One turn moves each row of this set onto another row. After a few examples, where does it send each row asked below?
Z107: -2,-25,0,-3,6,2,-10,12,-2,-6,15,0,6,-1,-7,1
Z548: 3,-18,-12,5,15,2,0,-4,-13,11,12,-21,-10,-2,-9,-11
Z660: 3,11,3,-3,4,-15,-9,-5,7,-2,10,-17,10,14,-1,-11
Z135: 8,-11,9,-10,29,-9,8,-2,-2,13,14,-7,3,-1,-2,-5
Z49: -14,-1,6,12,-3,0,8,8,-1,2,-13,-12,-1,8,9,-12
Z799: 3,-21,-10,3,17,-9,15,7,-1,-6,15,-5,-7,-17,1,1
Z3: -1,3,27,4,1,-12,1,-5,3,4,6,-15,11,-12,-2,-1
Z205: 4,-6,5,9,-16,7,15,9,4,2,7,0,-10,-13,-4,8
Z518: -7,5,-17,-12,9,3,6,-10,3,1,-20,-8,0,-7,0,-6
Z631: 2,-2,10,0,11,-7,-5,-4,4,-17,-18,-14,-2,5,1,-10
Z415: 6,0,2,-4,5,0,-1,5,-9,-2,-18,12,-16,-5,-4,0
Z97: 7,7,5,9,6,-1,16,-7,8,-12,14,-11,-18,-6,-15,1
Z149: -4,11,-29,-5,-9,-6,1,-2,-4,5,7,-7,-4,-4,-8,-3
Z541: -22,4,0,-2,1,-15,12,8,-8,6,-16,-7,3,-9,-1,-6
Z125: -8,-2,8,-6,-2,-4,18,15,-5,7,-16,-4,-6,12,-12,-4
Z129: 1,15,1,5,8,-4,6,-13,-9,5,11,-9,-17,-14,-21,-2
Z194: -7,-21,-11,-13,6,4,-8,7,-7,7,13,-1,7,-4,-13,1
Z859: -10,-19,-4,-9,12,-1,-10,3,2,-2,14,-9,18,-4,-4,-3
Z686: 1,18,6,6,14,-1,12,-17,9,3,16,-9,-5,-11,-3,-4
Z140: 12,5,2,-1,-4,-16,3,14,1,-8,9,12,-8,1,-4,4
Z208: -6,1,-4,-7,-10,2,9,-8,-2,13,1,-27,0,-7,-24,-1

Z125 -> Z49
Z149 -> Z140
Now find these:
Z859 -> Z194
Z548 -> Z799
Z208 -> Z205
Z518 -> Z415
Z97 -> Z686

